The same turns and mirrors carry the whole set onto itself, and each row onto the other rows of its family. Which rows share a family with each named row? Give them in list order.
These 40 rows form 8 families of 5 rows each.
bunuf: [-19  -2  -1  -9 -15   7  -1  -3  12 -10  32   2 -18   0  15   4   3  11
 -39 -34   8  18   2   1  24   9  13  12 -11  -6  -6  -5  12 -16  13  -1
  -1  -4  11  24  20]
beb: [ -3  -6  10  -8 -14  -1  -3  20   7 -13  38  -6  -7   5  20  -6  -5  14
 -26 -29  -2  -6  11  -8  32  17  17  13 -11 -10 -16   6  15 -26   2   3
   0  -9 -15  15   7]
reki: [-24   7  -4   5 -16  18  -6 -19   1  13  40  -9  -6  10  -2 -19  -4  10
 -21 -27  -5  -5  -4  -3  13  22 -19  11   1   5 -24  24   8 -24  17 -10
  -8  -9 -11  28  24]
vep: [-25 -11  -4   0 -14  15  -5 -22  -5  12  36   3  -4   8  -1  -8   4  12
 -41 -25  -1   3 -15   8   7  12  -8   3  -6   1 -18  19  14 -25   7 -23
  -5 -17   7  32  26]
vas: [-24 -13  -6   7 -12  24 -12 -12  -4  10  38  -3 -16  20   1 -19  18  24
 -28 -20   0 -10 -23  -1  10  22  -9  12   0   7  -7  18  12 -41   4  -8
   1  -3 -18  27  16]
mazu: [ -5   6 -18  -7 -19   6   7  18   9   1  26 -19 -11   8  18  -6  20  24
 -26 -51   9   9  -4  -8  31  19   7  -6   0   0 -21   9   7 -33   7   3
  14 -10  -4   8  11]
tume: [ -1  -1  11  -9 -15  -8 -16 -17   5  -3   1 -16   4  -2   9 -18  18   7
 -20 -22   8 -15   4   0  19  14   1   6  -2 -12 -16  13  -7 -13   9 -11
  17  -7   1  21  -5]
leluf: [ -2 -13  -8 -27  -8   2  -7  13  -2   2  26  -5 -19  -6 -15   5   2  15
 -27 -33 -10   5 -11  15  13  13  -4  -3  -2  -9 -11  -3  17 -36  -1  -8
  -7 -16   8  35  18]
gamu: [  1  14 -11 -16 -16   2  -4 -14  -5   8  20 -13 -11  -8  -4 -17  18   4
 -23 -33   8   3  -6   0   9  11   2   4   0 -16 -43 -15  -9 -27   7  -4
  -2 -21 -27  12  12]
Tidi: [ -6  10  -2 -12 -23   5  -1  -6   9 -11  24 -14 -20  -2  19 -12  11   3
 -19 -26  12   3  13 -14  21  15   6  11   3 -23 -17 -11   1 -12  18   3
   4  -6  -4  12   8]
Gul: [  4  -7  16   3  -9   2  -8   2   1  -9  13  -3   4  11   1 -15  16   9
 -29 -20  -6 -19   4  -5 -10  12  12   7 -10 -10 -13  16  -8 -19  -9 -21
  11 -20 -23  31   1]
Tubo: [ -8   9 -14 -16 -18  10   3   5   4  10  18  -5  -5   4   0 -18  23  14
 -31 -23  10  16 -15   3  -9   4   1   7  -1   0 -21  -9 -20 -25 -10 -23
  -1 -15 -25  17  12]
Kef: [-13 -10 -11 -27  -8  -8  -9  12 -14  -5  19  -5 -11  -8 -25  -7   6  15
 -12 -34  -9  -6 -23   1  13  25   3  -2 -11 -16 -11   4  11 -42  -1  -6
   1 -20 -19  26   2]
tage: [ -1  -6 -12 -16   0   8 -14  20  -3  -4  29 -11 -21   3 -20  -4  14  22
 -18 -28  -1  -8 -24   8  15  19   3  13  -3  -3  -7   3  15 -53   1   8
  -2  -6 -19  26   9]
zema: [ 10  -6   4 -14  -8  -4  -5  28  -4 -10  27 -10  -9  -1  -8  -1   3  16
 -22 -24 -14 -12   0   1   4  16   4   4  -3 -20 -21   7   9 -37 -14  -7
   3 -24 -20  28   4]
lugur: [-12  11 -13   5  -9  19  -6  -2   0  -5  22  -3 -19  11  -7 -11  30  15
 -35 -28  11   4 -21  -5  -9  11  13  18  -6  -5 -11  -6 -12 -34  -1   2
   7 -10 -33  27  15]
lugir: [ -9  -6  -8   4 -22  20   4  -6   5  12  28  -8  -7  23  14 -24  23  19
 -20 -44   6  -7  -3 -10  15  23  -2  -8  -1  11  -9  23   7 -29  16 -20
   8  -4   0  13  15]
mepa: [-20 -17  -1   7 -20  14  -8   1  -7   9  44 -11  -1   9  17 -16  -1  15
 -33 -21  -5 -11   1  -9  25  16   3   5  -4   0 -27  20  15 -27  -1 -11
  -4 -18 -22  21  22]
med: [ -5  -7  13 -12  -3  -7 -13  -8   9  -9   3   2   1   2  -4  -1  13  13
 -36 -28  -1  -1  -8  13   4   8   5   5 -14  -4  -2  12   0 -16  -1 -18
  12 -11  14  38   3]
Dipi: [-13   0  -2  -3 -19  10  -9 -25  -6   7  34 -12   1   3   2 -19   7   7
 -19 -14   3 -17  -3  -1  14  18 -17   6   5 -13 -30  26  13 -23  16 -21
   2 -18   0  18   7]
tani: [-31  -5  -2 -15 -19  -7  -5   6   0 -17  23  -4 -14  -2  14  -5   5  15
 -22 -36   4   8  -9 -14  34  24  15   6 -14 -14  -1  -2   7 -22   7   9
  11  -6 -10  18   4]
bedi: [ 11   1 -15 -13 -11   6   1  21   1   0  24 -17  -1   4 -15  -7  17  18
 -11 -45   1 -13  -8   2  14  19   6  -6  -4   1 -15  27  15 -43  12 -13
   5 -14   1  13   4]
Vatab: [ -9  -5   3   5 -19  13  -1  -3  -3   7  27  -2  -8  12  14 -20  16  10
 -38 -28  -2   0   0 -12  -1  13  11   3  -7  -6 -28  -6 -10 -21 -10 -12
   0 -22 -40  24  23]
Vom: [-22   0  -5   1 -10  10 -10   8  10 -12  30  -9 -20  12  18  -3  15  25
 -33 -27  12   4 -12  -6  30  18  11  22  -5  -2  -2   4   7 -33   5  17
  13   3 -11  19   8]
mobom: [ -8   4  -6 -12  -9   6  -1 -13   1   5  16   7 -11   0  -6  -5  19   8
 -42 -40   4  19 -15   8  -5   5  11   3 -13  -4 -24 -16  -7 -22  -2 -13
  -2 -19 -15  30  24]
kove: [ -5   2  10  -1   0   2 -13  -4   8 -14  15   1  -8  16  -3  -9  24  26
 -28 -20   3 -13 -21   5   0  19   1  20 -10  -6  -1  20   0 -36  -3  -6
  24  -3  -9  30 -10]
digum: [-41 -19  -5  -4 -22  10  -7 -14 -15   5  35   1 -11   8   2 -19   3  14
 -20 -25  -5  -8 -19 -12  18  29  -6  -1  -7  -7  -5  20  15 -29   9 -15
   0 -14 -10  24  15]
rifa: [ -2  -3 -16 -30 -14   3  -2  31   4   0  32 -14  -8  -4 -11  -3   3  17
 -15 -16   1   4 -10  11  13  10  -8   8   5  -6 -10   7  10 -39  -3 -20
  -9 -13  -2  16   3]
Nunov: [-12  27  -6  -1 -13   8  -3 -15   4   7  17  -8  -7   4  -5 -16  12  11
 -30 -36   0  11  -7  -2  -6  14  -5   9  -4  -2 -35  -5 -19 -21   4   0
   3 -16 -30  29  19]
sak: [-23  -7 -10  -5 -21  19  -4  -6   2  18  37  -5   7  11   7 -22   9  16
 -29 -14   8   1 -14   4  12   8  -9  11  -1  14 -14  22   1 -26   5 -32
  -8  -9  -8  14  14]
nonas: [  2 -10 -10 -24 -19   2 -11   4  -9  10  20 -24 -18  -8 -10 -13   8   8
 -10 -21  -7 -11  -2   3  15  18 -17  -7  15 -19 -24   0   7 -34   2  -8
  -4 -18  -6  23  12]
nolu: [ 10  15   1  -5 -12   2  10   4  13  -9  15  -1  -6  16   4 -11  30  21
 -22 -45   5  -3  -4  -3  -3  19   3  -1  -7  -8 -14  17  -1 -30   7 -16
  25 -13  -1  14  -7]
Miga: [ -2   9 -25   5 -19  22  10   6  -1   7  19 -15 -12  10  -7 -12  31  12
 -28 -42   8   3  -9  -9  -9  14   4 -10   4  -3 -21  11  -7 -32   5 -15
   9 -24 -15  20  19]
guk: [-17  16   3  -9 -19   4  -1   2  17  -8  32 -12 -20   5  16  -6  -6  14
 -19 -33  -1   8  11  -7  28  22  -8  15   0  -6 -12   2   4 -18  16  12
   4   3  -3  24  12]
Zira: [  1  12  17  -8  -5  -7 -14 -11  12  -2   2  -8   3   6  -8 -15   9  14
 -18 -31  -7 -11  -2   6   2  19 -10   8  -6   1 -12  17 -13 -19   2 -10
  14  -4  -7  35  -3]
nure: [  1   0   7 -19 -12  -2  -4   9  16  -8   9  -2   4   8   1 -14  18  16
 -20 -15   5  -2  -5   6  -3   8   0  13  -5  -2   2  14 -10 -20  -3 -29
  11  -4   2  18 -11]
gegut: [  1   7  -8 -21  -9  -1 -10  18   3   1  17 -21 -15  -6 -20  -4  -4  14
  -9 -33 -14  -4  -1   6  14  21 -15   2   7  -5 -13   4   3 -34   2   5
  -4  -9  -9  36  11]
Lirez: [-17   6  -8 -18 -21   7   4  14  16  -3  40  -2  -8   4  24  -9   4  17
 -27 -23  15  19  -1  -3  28   9   5  18  -5   1 -12   0   4 -22   8 -11
  -2   0  -4   3   6]
Defo: [-21  -2  10  -8 -10  -9  -7 -14  -4 -16  10   9   1   6  -5 -13  16  13
 -22 -27   0  -9 -18  -6  -1  24   7   6 -20 -17  -4  19  -3 -21   3 -16
  22 -15 -10  27  -9]
deda: [-29   4 -13  -6 -20   9   1 -10 -11  -3  23   6 -17   1  -6 -15  18   8
 -27 -34   4   9 -20 -15  -4  20  12   3 -13 -18 -17  -9  -7 -25   3  -7
   4 -23 -33  23  16]

Which other rows belong to the same family as Zira? reki, Nunov, guk, gegut
Which other rows belong to the same family as Lirez? Tubo, rifa, sak, nure
Which other rows belong to the same family as beb? Gul, zema, mepa, Vatab
Which other rows belong to the same family as leluf? bunuf, vep, med, mobom
Which other rows belong to the same family as tani? Kef, digum, Defo, deda
Which other rows belong to the same family as Tidi? tume, gamu, Dipi, nonas

The same turns and mirrors carry the whole set onto itself, and each row onto the other rows of its family. Which rows share a family with each named row? Give them in list order.
These 32 rows form 4 families of 8 rows each.
dulo: [ -4   2   2   5  11  -7  20  -6  13  24  -6  27   1  -7   4   7  -3 -10
  -6 -10  -5 -12   3  14  -7  15  -5   2   1   2   4   2   2  13 -10   3
  14  -8  17   6 -11  14]
Riniz: [ -4   9   4  -2   6  18 -28  20   1  -6  -4   2  -6 -11   8  -6  -2  -1
 -11   6  20  -4  15   3 -11 -13   2  13   7  -1 -19  -7   9 -11  10  -5
  10 -19  -2  16   2 -12]
todev: [ 18   5  16 -12   9 -13 -11   3   7  -3 -13  14  -5  -2   0  -5  -4 -16
   0   0  20 -24   3   4 -17  12 -12   7   1  -5  -8  -1   1   6  -1 -18
   1  -6  16   1  10 -10]
mosib: [ -2   1  -1   4 -12   2   7   7  -3  18  20  16  12  -7   9   5  16   8
   1  11 -13  -4 -17   0  -2  29   0   5   9   3  -4   5  -7  -1   6   4
   6  -7  15   2  -5  17]
muta: [ 16   1  14 -12   9 -18 -14  -7  17  -6  -1  12 -17  -1  -1  -2  -5  -6
  -6  -2  13 -25   7  -4 -14   5  -9   5 -14   0 -14  -4  -8   3  -1  -8
   3  -5   9  -3   9  -9]
suvuv: [-19   0  -6   3  -9   7  12  11   0  16  15  18  13  -2   9   6   6   0
   3  13  -4 -11 -12  -2   2  33  -1  -7   7   3  -4  11 -12   0   3   4
   2  -8  18   7  -5  19]
Vosi: [-25   8  -6   2 -16  12 -12   8  -1  -3  27  13   0  -5  10   3  -8  -5
  -5  11   7 -14  -8  -6   2 -16  14   8   4  11  -5 -22  -4   1   4   7
  22 -14  -3  11   5   2]
Geto: [ -5   9   6   2   5  19 -29  19   5   8   9   2  -6 -11   2  -5   1   4
  -5   4  13  -5  16   2  -7 -14   5  16   0  -1 -27 -10   4 -18   9   2
   8 -12   2  15  -1 -12]
Komak: [ -6  10   2  -8  13  25 -25  24   0  -7  14   6  -4  -5  -1 -11   0   1
  -6   8  21 -12  13   0  -8 -11   6  12   2   1 -19  -3   4 -12  16   1
   9 -14  -3  13  -1  -7]
fep: [ -1  12  16 -16  -8  11  -8  13   6  -7  -1  -2  -8 -12 -12 -10  -8  -5
   2   4  10 -22  19 -14   6 -11   0  -1  -5  -9  -8   1   9   5   4  -6
  22  -7   1  13  20 -16]
divo: [  0  -7  15   4 -10 -12   3   1  11  11 -11   0   2  -6  -5   6   2 -22
  18   2  12 -15   7   0  -1  19  -1   1  -2  -7   9  12  -5  12   1  -4
  -3   0  25   5   9  11]
Tob: [ -5   1   6   1   2  22   6  21   0   3  17  13   9 -20   4   5  -6  -2
 -12   1  11  -3  -4 -14  -8  15  22  16   0   5  -5 -17  -5  -6  -1   6
  14  -8   1   1 -14  32]
Rit: [  5  11   5   4   3  18 -30  14   3   3   9   6 -13  -4   1  -9   1   2
 -14   5   7  -7  14   4  -5 -14   5   9  -8   6 -21 -14  -1 -17   9   3
   3 -22  -2   9   5  -3]
las: [ -2   0   6   6   5  24   2  13   1  -2  12  17   4 -18  14   1  -3  -1
 -16   0   4   1  -3 -10  -5  18  17   7  -4  15  -7 -13  -6  -9   2   9
   4 -15  -4  -5 -10  33]
buvu: [  1   0  -5   5  10  -1  15  -7  10  20  -2  19   8  -5   4  17  -9 -14
  -6  -1   5 -14   2  18 -10  21  -1   5   7   6   2   5   1   9  -9  -2
  10  -9  25   5 -10  21]
dorav: [ 12   4  10  -9  16  -7 -15   0   7  -4  -5  14 -11   4   1 -13 -10 -13
   8  -2  21 -27   8   1 -14   9 -15   0  -3 -11 -15   4  -1   5   2  -8
  12  -5  15  10  12 -14]
vapum: [-15   2  -1  -3   9  29  10  20  -1   1  12   4  10 -10   4   2  -5   1
 -15   4  11  -6  -7   0  -2  15  12  11   8   6  -4  -5  -4  -9  -5   9
  15 -12   1   3 -15  32]
pagib: [  8   4  15  -9  11 -17 -11   0  10  -4  -4  15  -6   0   5  -4   0 -12
   3  -6  17 -26   0  -6 -18   7 -15   6  -8  -5 -14  -5  -5   2  -1 -13
   6   1  10  -3  10 -18]
Rudu: [ -8   5  -6  -2   5  25   3  18  -4  -4  14   7  13 -18  14  14  -9   1
 -17   6  13  -3   0  -9 -12  15  17  13   6   8 -11 -11  -1  -8   0   0
  18 -13   0   3 -12  27]
rufi: [  4   7  21 -11  -7   3  -9   7   2   8   2   0 -25 -19   1 -11  -7  -1
   1   8   8 -15  23 -14  10  -4  10   5  -8   4 -16  -3  11   8  13  -7
  17  -8   3   5  20 -15]
Vipa: [-28  10  -5  -5 -16  12 -13  11  -5 -10  19   1   6  -7  16   3  -4  -4
  -6  12   9  -6   0 -13  -2 -11  15   4   3   6  -4 -13  -5  -3   5   1
  21 -19  -8  15   9   0]
Nez: [ -1  -9   5   2  11  -4  13 -12  20  18  -7  23  -5  -8  13  11  -6  -8
 -10  -6  -3 -11  10  11  -5  18  -7  -1  -6   7  -3   7  -2  10  -6  10
   6  -9  15   0 -11  19]
sofis: [  1   6   0   2  12   1  19  -7  16  11  -9  17   7  -2   3   5  -9  -5
   1 -10   5 -21  -2  12  -8  24  -5  -2   7  -1  -2   7  -2  15 -12   3
   9  -6  20   6  -7  20]
vifid: [-23   8   0  -3 -17  15  -4  12   0   2  22   9  -8  -6  12   1  -8  -3
 -10  14   4  -6  -6 -11   6 -12  12  13  -4  21  -4 -17 -10   9  11   5
  16 -19  -8   8   2   5]
Beg: [  1  -9  12  14 -12  -9   2  -2  13  18  -9  -1 -14  -8   1   7   3 -11
  17 -10  16 -19   5 -10  -1  11  -8  -2 -10  -1  -5  11  -4  13   6  -4
  -6  -7  20  -2  10   7]
Kose: [-27  14  -6  -2 -10  24  -5   9  -7  -9  23   9   3  -6   3  -5  -7  -4
  -4  13   0  -9  -7 -12   3  -4  15  -4   8   9  -7 -14  -5  -3   6   2
  21 -18  -3  16   3   0]
Pez: [ -1  14  21 -20  -8  -5 -10   9   3  -3  -8   2 -10 -15   1 -11  -1  -7
   3   6   7 -12  23  -8   3  -6   6   0   2  -8  -3   3  10   7   6 -11
  14  -5   2  16  22 -17]
dugi: [ -6   3   0   1 -16   1  13   1  -1  23  17  11  -1  -7  12   9  10   9
  -2   3 -10   0 -17  -6  -1  24  -6   2   3  14  -6   8 -14   2   2   1
   5 -15  10   1  -3  20]
lek: [-11   4  -7   2 -12   5   8   2  -3  17  22   5  19  -7  11  15   9   3
   2  13  -8  -3  -5  -1  -1  29   9   1   8   4  -4   9  -8  -3   1   2
   7 -10  15   6  -1  21]
Muvo: [ -4  -7  15   4  -4 -12   3   8  18   8 -11   1  -4  -8 -14   1   2  -9
  18   0  16 -20   7  -4   1  19 -11  -2  -3  -6   0  25   0   9  -2  -2
   2   2  20   8   8   5]
milam: [  3  13  18 -18  -4   1  -7  11   3  -1  -1   3 -18 -21   3  -5  -6   2
   2   0   3 -19  23 -13   4  -9   6   1  -2  -6 -11  -1  13   2   6  -7
  22   6   1   8  20 -14]
dozu: [ -2 -13  13  13  -7  -9   1   7  15  10 -18   0  -8 -10  -3   6   8 -16
  18  -8  11 -15   4  -4  -3   9  -8   2  -6  -9   5  12  -2  10   7   2
   0   6  20   3   4   9]

Which other rows belong to the same family as sofis? suvuv, Komak, fep, dorav, vapum, Kose, Muvo
Which other rows belong to the same family as Vipa? Riniz, todev, divo, buvu, Rudu, Pez, lek
Which other rows belong to the same family as Vosi? dulo, mosib, Geto, Tob, pagib, milam, dozu

